In the data rows, 500 means zero.
Some points, each followed by its number:
(766, 780, 366, 385, 363, 663, 733, 722, 844, 349, 374, 383, 766, 692,
 639, 358, 472, 427, 355, 367, 648, 794, 352, 365, 828, 322, 365, 628,
 349, 349, 662, 476) 0
(455, 446, 564, 619, 640, 477, 368, 544, 349, 349, 356, 540, 470, 350,
 507, 475, 354, 341, 355, 366, 337, 474, 352, 379, 343, 322, 523, 549,
 349, 570, 442, 360) 1
(726, 358, 589, 412, 514, 450, 517, 365, 603, 702, 483, 383, 475, 511,
 576, 570, 354, 863, 519, 661, 756, 441, 432, 365, 754, 710, 565, 360,
 794, 700, 481, 805) 2
(507, 370, 366, 436, 582, 594, 368, 501, 612, 485, 500, 451, 665, 473,
 616, 358, 495, 409, 573, 489, 465, 747, 438, 366, 601, 335, 405, 590,
 513, 676, 668, 361) 3
(369, 709, 381, 423, 408, 527, 528, 593, 349, 349, 703, 700, 381, 496,
 389, 446, 775, 341, 365, 462, 337, 350, 999, 800, 343, 782, 447, 516,
 428, 365, 362, 370) 4
(360, 358, 593, 549, 393, 781, 368, 978, 349, 349, 356, 383, 351, 363,
 379, 358, 469, 341, 459, 366, 337, 483, 352, 588, 343, 589, 611, 558,
 395, 349, 348, 360) 5
(360, 638, 366, 385, 363, 375, 631, 365, 349, 349, 356, 556, 448, 442,
 379, 396, 628, 341, 355, 635, 413, 350, 588, 554, 440, 554, 365, 602,
 349, 349, 473, 360) 6
(392, 401, 409, 437, 456, 750, 409, 680, 531, 513, 401, 387, 552, 387,
 547, 392, 425, 473, 767, 366, 494, 740, 539, 403, 415, 329, 497, 653,
 509, 525, 583, 400) 7
(373, 358, 703, 509, 717, 357, 581, 421, 349, 362, 356, 595, 489, 350,
 557, 627, 354, 341, 563, 460, 337, 549, 352, 365, 343, 468, 588, 470,
 510, 677, 534, 364) 8
(572, 514, 640, 648, 391, 390, 693, 387, 576, 695, 970, 467, 404, 620,
 556, 632, 485, 687, 355, 369, 477, 390, 523, 746, 472, 543, 551, 379,
 499, 349, 427, 673) 9
(441, 358, 378, 552, 747, 488, 677, 477, 509, 515, 356, 526, 665, 350,
 560, 557, 354, 390, 610, 558, 363, 637, 367, 365, 523, 472, 565, 589,
 640, 785, 718, 412) 10
(414, 596, 465, 418, 363, 381, 425, 375, 428, 530, 652, 383, 743, 477,
 402, 424, 499, 571, 355, 392, 369, 367, 570, 728, 370, 649, 405, 376,
 349, 349, 372, 437) 11
(443, 959, 449, 438, 363, 354, 368, 365, 506, 678, 604, 383, 351, 525,
 379, 459, 548, 629, 355, 391, 526, 350, 608, 707, 346, 664, 365, 351,
 449, 349, 348, 361) 12
(745, 440, 551, 711, 433, 354, 586, 365, 533, 772, 949, 605, 366, 640,
 499, 624, 491, 742, 415, 533, 544, 368, 648, 702, 447, 546, 582, 357,
 551, 419, 384, 702) 13
(678, 634, 714, 802, 547, 696, 395, 899, 353, 370, 753, 783, 356, 504,
 379, 714, 451, 355, 542, 531, 337, 350, 815, 867, 343, 395, 897, 580,
 415, 349, 348, 612) 14
(360, 709, 366, 385, 363, 755, 368, 528, 349, 349, 440, 383, 927, 610,
 999, 358, 888, 469, 355, 999, 534, 350, 664, 529, 374, 565, 365, 608,
 349, 349, 595, 360) 15
(360, 612, 366, 385, 363, 370, 910, 594, 399, 349, 356, 383, 541, 614,
 479, 369, 447, 341, 400, 756, 660, 544, 547, 365, 519, 322, 365, 712,
 349, 349, 380, 563) 16
(378, 371, 587, 501, 639, 686, 368, 733, 365, 513, 386, 385, 488, 350,
 593, 436, 368, 367, 896, 366, 362, 736, 559, 365, 351, 361, 699, 676,
 764, 598, 524, 360) 17
(488, 482, 366, 446, 363, 354, 368, 365, 616, 710, 575, 517, 351, 599,
 468, 380, 696, 752, 355, 516, 627, 350, 547, 547, 352, 540, 365, 351,
 405, 349, 348, 423) 18
(473, 468, 366, 385, 427, 354, 502, 423, 609, 564, 356, 383, 442, 429,
 469, 358, 530, 435, 715, 366, 464, 641, 352, 365, 350, 322, 365, 351,
 423, 491, 503, 360) 19
(398, 786, 366, 400, 367, 656, 661, 437, 598, 402, 392, 417, 522, 805,
 438, 358, 823, 497, 369, 665, 714, 447, 652, 366, 524, 322, 365, 599,
 411, 351, 448, 360) 20
(449, 358, 366, 385, 880, 354, 368, 365, 463, 470, 439, 810, 633, 350,
 628, 628, 363, 547, 732, 595, 337, 441, 517, 504, 658, 645, 534, 480,
 660, 877, 737, 529) 21
(453, 674, 370, 550, 363, 986, 368, 644, 591, 408, 365, 383, 724, 532,
 592, 358, 637, 341, 355, 366, 568, 613, 352, 365, 561, 322, 365, 718,
 349, 349, 920, 360) 22
(505, 365, 366, 434, 738, 371, 514, 382, 640, 424, 602, 720, 669, 362,
 534, 458, 557, 495, 572, 533, 383, 646, 433, 443, 682, 448, 447, 489,
 562, 803, 714, 460) 23
(612, 388, 599, 573, 363, 354, 368, 365, 601, 853, 826, 434, 451, 706,
 550, 550, 502, 734, 432, 367, 591, 350, 612, 642, 562, 687, 520, 351,
 681, 349, 492, 668) 24
(380, 386, 463, 387, 397, 363, 595, 365, 448, 375, 356, 401, 605, 516,
 533, 379, 354, 547, 437, 569, 624, 424, 354, 365, 769, 445, 384, 614,
 396, 526, 704, 691) 25
(484, 358, 575, 413, 667, 354, 368, 365, 349, 563, 356, 479, 526, 350,
 537, 614, 354, 441, 546, 554, 493, 628, 352, 365, 488, 589, 535, 456,
 785, 763, 508, 524) 26
(484, 541, 515, 578, 791, 626, 480, 618, 349, 349, 426, 760, 756, 999,
 506, 622, 470, 341, 376, 366, 337, 395, 371, 566, 435, 457, 583, 666,
 455, 663, 578, 372) 27
(383, 371, 503, 413, 424, 354, 518, 365, 371, 388, 422, 513, 577, 402,
 398, 562, 365, 494, 560, 651, 530, 350, 465, 476, 777, 627, 430, 578,
 365, 640, 648, 686) 28
(493, 712, 532, 546, 517, 354, 513, 442, 372, 359, 778, 383, 351, 382,
 393, 421, 429, 486, 361, 366, 337, 350, 352, 860, 343, 322, 551, 351,
 349, 349, 348, 466) 29
(681, 358, 458, 461, 473, 354, 558, 365, 711, 929, 748, 456, 487, 610,
 609, 468, 606, 899, 572, 623, 700, 852, 524, 462, 726, 558, 365, 351,
 863, 589, 575, 523) 30
(750, 541, 888, 999, 653, 761, 380, 990, 349, 360, 580, 752, 351, 411,
 384, 735, 356, 341, 708, 366, 337, 350, 639, 794, 343, 322, 951, 640,
 349, 349, 348, 690) 31
(360, 414, 435, 402, 363, 383, 582, 365, 464, 367, 372, 399, 590, 562,
 520, 360, 392, 553, 409, 591, 624, 395, 398, 395, 743, 420, 365, 603,
 351, 488, 689, 672) 32
(360, 496, 499, 466, 777, 497, 435, 413, 349, 349, 493, 839, 720, 350,
 440, 683, 606, 341, 402, 427, 337, 350, 562, 688, 343, 566, 515, 619,
 432, 733, 615, 366) 33
(550, 670, 717, 701, 570, 354, 397, 487, 349, 397, 718, 631, 352, 350,
 419, 664, 497, 341, 432, 366, 337, 350, 397, 906, 343, 341, 677, 351,
 349, 368, 348, 541) 34
(360, 358, 484, 385, 427, 354, 497, 365, 351, 351, 356, 517, 599, 379,
 380, 551, 354, 470, 582, 682, 538, 350, 456, 442, 812, 634, 415, 603,
 349, 672, 674, 684) 35
(360, 420, 626, 597, 643, 810, 368, 717, 349, 439, 356, 516, 803, 350,
 590, 498, 418, 341, 797, 366, 337, 745, 374, 479, 485, 322, 635, 741,
 584, 651, 811, 360) 36
(550, 442, 387, 426, 555, 529, 764, 536, 713, 404, 439, 603, 689, 460,
 621, 367, 595, 423, 454, 374, 439, 719, 373, 371, 693, 322, 365, 482,
 568, 609, 647, 405) 37
(532, 588, 366, 385, 363, 580, 547, 649, 812, 349, 525, 420, 681, 652,
 493, 358, 630, 341, 415, 541, 591, 722, 352, 365, 751, 322, 365, 518,
 473, 359, 541, 362) 38
(360, 463, 385, 385, 399, 625, 368, 608, 462, 359, 356, 405, 379, 560,
 398, 394, 703, 547, 408, 386, 517, 455, 588, 397, 347, 821, 395, 384,
 584, 396, 369, 380) 39
(367, 374, 511, 385, 556, 367, 609, 374, 378, 349, 356, 583, 607, 380,
 476, 633, 358, 499, 681, 670, 463, 671, 722, 365, 524, 528, 612, 731,
 583, 549, 509, 599) 40
(706, 374, 584, 431, 524, 466, 508, 380, 579, 668, 471, 392, 475, 495,
 566, 559, 354, 812, 503, 632, 715, 436, 424, 376, 714, 672, 557, 374,
 751, 679, 481, 762) 41
(518, 358, 366, 385, 471, 354, 368, 365, 663, 879, 523, 383, 426, 597,
 616, 358, 594, 829, 566, 536, 703, 412, 418, 435, 582, 665, 365, 351,
 619, 442, 503, 360) 42
New points follow, each followed by the numbers of its two nearest points above, smallest number first.
(360, 805, 391, 408, 368, 662, 648, 468, 558, 375, 409, 437, 522, 801,
 435, 400, 813, 461, 361, 689, 687, 436, 690, 396, 515, 322, 403, 607,
 404, 349, 448, 395) 16 20
(460, 361, 654, 410, 637, 354, 368, 385, 388, 551, 419, 576, 505, 385,
 575, 590, 373, 395, 656, 528, 451, 637, 374, 390, 391, 586, 620, 492,
 842, 725, 523, 508) 8 26
(360, 716, 376, 415, 388, 522, 511, 571, 349, 349, 701, 703, 368, 496,
 379, 449, 790, 341, 355, 487, 337, 350, 999, 798, 343, 804, 433, 511,
 437, 357, 353, 368) 4 6
(360, 535, 669, 535, 490, 436, 368, 916, 349, 495, 356, 873, 351, 350,
 493, 810, 544, 341, 626, 766, 337, 521, 745, 710, 343, 322, 888, 616,
 523, 349, 348, 575) 14 31
(484, 470, 390, 463, 396, 360, 368, 381, 590, 675, 554, 526, 373, 575,
 475, 401, 662, 712, 375, 501, 598, 372, 528, 530, 351, 522, 378, 365,
 423, 378, 360, 417) 18 42
(783, 792, 366, 385, 363, 662, 702, 743, 850, 349, 376, 383, 770, 692,
 638, 358, 473, 416, 355, 366, 640, 809, 352, 365, 823, 322, 365, 623,
 349, 349, 657, 470) 0 38
(657, 358, 479, 453, 491, 354, 540, 367, 675, 888, 710, 468, 489, 585,
 605, 481, 581, 844, 583, 612, 674, 834, 507, 453, 691, 561, 391, 366,
 863, 606, 570, 520) 30 42
(471, 358, 570, 410, 658, 354, 391, 366, 349, 542, 356, 492, 534, 350,
 530, 618, 354, 446, 563, 568, 487, 634, 393, 365, 488, 585, 545, 484,
 768, 745, 506, 532) 8 26
(500, 358, 366, 437, 758, 354, 482, 365, 627, 425, 618, 730, 664, 350,
 524, 469, 550, 501, 584, 550, 376, 635, 439, 452, 676, 462, 456, 489,
 559, 826, 719, 466) 21 23
(362, 463, 368, 391, 414, 625, 374, 608, 462, 356, 361, 416, 377, 560,
 396, 394, 703, 559, 396, 383, 514, 438, 578, 413, 377, 828, 393, 369,
 580, 405, 381, 387) 18 39
(360, 398, 378, 397, 456, 774, 368, 714, 540, 528, 370, 383, 574, 367,
 564, 358, 433, 488, 812, 366, 510, 782, 547, 365, 423, 322, 481, 686,
 526, 545, 608, 360) 7 17
(503, 395, 371, 402, 461, 362, 368, 375, 640, 845, 514, 419, 419, 609,
 593, 385, 604, 799, 546, 570, 682, 406, 465, 463, 559, 631, 380, 354,
 593, 433, 487, 384) 18 42
(515, 585, 366, 397, 544, 355, 745, 452, 552, 525, 356, 424, 351, 393,
 464, 358, 492, 448, 546, 382, 353, 590, 352, 393, 383, 322, 365, 385,
 363, 522, 364, 363) 1 19
(404, 358, 690, 515, 644, 583, 390, 867, 381, 501, 381, 534, 475, 371,
 606, 649, 354, 386, 994, 368, 378, 660, 596, 365, 390, 461, 915, 683,
 664, 535, 362, 435) 7 17
(360, 697, 366, 385, 363, 465, 908, 667, 658, 349, 356, 383, 558, 744,
 518, 358, 463, 341, 355, 705, 716, 689, 426, 365, 586, 322, 365, 657,
 349, 349, 367, 527) 16 38
(486, 699, 526, 533, 502, 354, 499, 434, 376, 377, 769, 383, 392, 389,
 392, 422, 435, 496, 361, 366, 337, 350, 376, 851, 343, 358, 537, 351,
 349, 349, 348, 464) 29 34
(615, 408, 974, 961, 533, 827, 368, 999, 349, 397, 477, 626, 351, 375,
 452, 642, 354, 341, 794, 366, 337, 350, 491, 752, 343, 322, 923, 689,
 349, 349, 402, 604) 14 31
(360, 561, 366, 385, 619, 354, 421, 365, 349, 349, 429, 897, 570, 350,
 379, 673, 604, 341, 355, 590, 337, 350, 625, 688, 343, 751, 437, 597,
 491, 665, 536, 411) 6 33
(360, 475, 366, 385, 363, 654, 368, 635, 474, 349, 356, 383, 351, 583,
 379, 358, 741, 559, 355, 366, 534, 448, 576, 400, 343, 840, 365, 351,
 569, 349, 348, 360) 18 39
(372, 418, 377, 397, 463, 733, 407, 689, 539, 526, 369, 384, 552, 369,
 554, 358, 437, 481, 785, 366, 493, 763, 528, 367, 419, 322, 469, 657,
 509, 542, 585, 360) 3 7
(376, 359, 427, 449, 853, 380, 426, 430, 349, 426, 399, 719, 595, 350,
 547, 726, 360, 537, 798, 541, 337, 376, 599, 526, 658, 680, 688, 556,
 687, 871, 652, 629) 21 26
(553, 713, 454, 551, 524, 446, 564, 475, 444, 382, 525, 383, 351, 405,
 418, 396, 359, 341, 355, 366, 337, 369, 352, 693, 343, 322, 626, 351,
 349, 349, 348, 429) 29 34
(433, 393, 377, 536, 710, 491, 662, 487, 493, 499, 390, 541, 634, 366,
 543, 544, 396, 385, 585, 550, 361, 608, 433, 408, 505, 506, 550, 581,
 619, 742, 682, 407) 10 23
(368, 541, 389, 385, 622, 354, 416, 370, 349, 360, 422, 869, 566, 350,
 399, 673, 579, 348, 387, 578, 340, 375, 598, 657, 350, 731, 445, 583,
 514, 675, 536, 413) 6 33
(472, 526, 508, 559, 749, 600, 492, 593, 360, 349, 419, 723, 742, 999,
 508, 596, 458, 362, 379, 386, 365, 396, 369, 546, 470, 453, 561, 663,
 445, 647, 593, 404) 27 33
(360, 776, 390, 397, 391, 692, 648, 476, 558, 374, 395, 383, 535, 781,
 449, 367, 787, 461, 410, 639, 689, 466, 668, 365, 515, 326, 401, 634,
 442, 374, 465, 360) 16 20
(414, 604, 465, 418, 363, 387, 399, 373, 433, 531, 656, 383, 744, 490,
 389, 424, 521, 576, 355, 395, 375, 358, 597, 728, 362, 649, 405, 378,
 354, 349, 358, 437) 11 12
